Each row has a name. Each piece below is followed by the name of the row it came from, unless a question asks for something else. Each question is about the rows just above it. Places in a row count from 0.

q859: [-19, -14, 31, -11, 23, 29, 26, -57, 0, 2, -11, 30, -5, -6, -40, 23, 4, -7, -21, -33, -12, -49, 50, 5, -1, -23, -53, -13, 45, -8, -36, 11, 0]
q915: [3, 1, -15, -15, 2, 34, 14, -66, -4, 1, -7, 15, 0, 21, -35, 6, 6, -9, 0, -22, -14, -30, 25, 5, 10, 16, -80, 4, 41, -14, 2, 14, 16]
q465: [68, -15, -24, -22, -58, -3, -8, -29, -2, 7, -6, -8, 24, 39, -23, -16, 12, 15, 63, 4, -12, 21, 25, 5, 8, 60, -51, 48, -15, -1, 46, -2, -5]
q17: [-23, -21, -4, -31, 23, 12, -9, -38, -7, 10, -21, 14, -6, -6, -40, 1, -14, 12, -32, -38, -37, -28, 7, -6, -20, -16, -19, -15, 31, 14, -21, -59, -23]
[-19, -15, 31]
q17
After [-21, -33], its row goes on with
[-12, -49, 50, 5, -1, -23, -53, -13, 45, -8, -36, 11, 0]
Changed q915: [3, 1, -15, -15, 2, 34, 14, -66, -4, 1, -7, 15, 0, 20, -35, 6, 6, -9, 0, -22, -14, -30, 25, 5, 10, 16, -80, 4, 41, -14, 2, 14, 16]. Place and old value:
13, [21]
[3, 1, -15, -15, 2, 34, 14, -66, -4, 1, -7, 15, 0, 21, -35, 6, 6, -9, 0, -22, -14, -30, 25, 5, 10, 16, -80, 4, 41, -14, 2, 14, 16]
q915
Go on from [-5, -6, -40] to the end of its row.
[23, 4, -7, -21, -33, -12, -49, 50, 5, -1, -23, -53, -13, 45, -8, -36, 11, 0]

q665: [-8, 6, -58, 39, -14, -77, -78, -34, -60]
q313: [-8, 6, -58, 39, -14, -77, -11, 0, -16]
q679: [-8, 6, -58, 39, -14, -77, -77, -34, -20]
Table of tags by key:
[-77] -> q356
[-11] -> q862
[-78] -> q715
[6] -> q662
The tag of q679, keyed by place 6:
q356
Go on from [-77, -77, -34] to the end of its row.
[-20]

q17: [19, 26, 29, -57, -16, -24, 0, 50, 12, 51, 36, -24, 12, -9, -19, 35, 2, 66, -12, 22, -8, 46, 46, -7, -5, 3, -1, 4, 19, 71, 26, 33, -6, -1, 38, -18, 12, 41, -4, -8, -33, -1, 35]
q691: [-18, -11, -56, 46, 7, -13, 0, -21, 12, 52, 36, -24, 12, 5, 12, -60, -13, -12, -16, -19, 4, -62, -42, -31, 0, -16, -19, -22, 28, -68, 11, -25, 29, 11, 38, 23, -61, -21, 15, -23, -15, 32, -2]
q680: [-18, -11, -56, 46, 7, -13, -22, -21, -34, -16, -4, 10, -3, 5, 12, -60, -13, -12, -16, -19, 4, -62, -42, -31, 0, -16, -19, -22, 28, -68, 11, -25, 29, 11, -42, 23, -61, -22, 15, -23, -15, 32, -2]
[-18, -11, -56, 46, 7, -13, -22, -21, -34, -16, -4, 10, -3, 5, 12, -60, -13, -12, -16, -19, 4, -62, -42, -31, 0, -16, -19, -22, 28, -68, 11, -25, 29, 11, -42, 23, -61, -22, 15, -23, -15, 32, -2]
q680
The rest of the row after [12, 51, 36, -24, 12]:
[-9, -19, 35, 2, 66, -12, 22, -8, 46, 46, -7, -5, 3, -1, 4, 19, 71, 26, 33, -6, -1, 38, -18, 12, 41, -4, -8, -33, -1, 35]
After [-61, -22], its row goes on with
[15, -23, -15, 32, -2]
Where does [19, 26, 29, -57, -16, -24, 0, 50, 12, 51, 36, -24, 12, -9, -19, 35, 2, 66, -12, 22, -8, 46, 46, -7, -5, 3, -1, 4, 19, 71, 26, 32, -6, -1, 38, -18, 12, 41, -4, -8, -33, -1, 35] differ from q17, and what was there?
31, [33]

q915: [-15, 2, 29, 7, -76]
q679: [-37, 2, 30, 7, -76]
q465: [-37, 2, 29, 7, -76]
tags:
[-37] -> q394
[-15] -> q617
[2] -> q74
Look up the entry of q465 at place 0 in the table:
q394
Where does [-37, 1, 29, 7, -76] differ from q465, and what was there?
1, [2]
One entry of q465 was changed: [-37, 2, 28, 7, -76]. Where, and from what?
2, [29]
Where do [-15, 2, 29, 7, -76] appear?
q915
After [-37, 2, 29, 7], its row goes on with
[-76]
Where does [-15, 2, 29, 8, -76] differ from q915, and what was there?
3, [7]
[-37, 2, 29, 7, -76]
q465

q892: [-49, 40, -8, 28, 29, 51, -22, 27, -3, -56, 4, -33, -13, -16, -49, 41, 60, -40, -33, 31, -9, 6, 8]
q17: [-26, 0, -8, 28, 29, 51, -22, 27, -3, -56, 4, -33, -13, -16, -49, 41, 60, -40, -33, 6, -29, -29, -25]
q915: [-21, 5, 19, 26, 18, 54, -32, 50, -11, -43, 37, -40, -41, -12, -31, 44, 32, -52, -40, 8, -14, -12, -6]
[-21, 5]
q915
Where does [-21, 5, 19, 26, 18, 54, -32, 50, -11, -43, 37, -40, -41, -12, -31, 44, 32, -52, -40, 8, -14, -12, -7] differ from q915, and what was there?
22, [-6]
Table of tags by key:
[44] -> q271
[41] -> q216
[-52] -> q9
The tag of q915, keyed by place 15:
q271
Where do [-49, 40, -8, 28, 29, 51, -22, 27, -3, -56, 4, -33, -13, -16, -49, 41, 60, -40, -33, 31, -9, 6, 8] appear?
q892
[-26, 0, -8, 28, 29, 51, -22, 27, -3, -56, 4, -33, -13, -16, -49, 41, 60, -40, -33, 6, -29, -29, -25]
q17
One entry of q915 was changed: [-21, 5, 19, 26, 18, 54, -32, 50, -11, -43, 36, -40, -41, -12, -31, 44, 32, -52, -40, 8, -14, -12, -6]. Where, and from what?
10, [37]

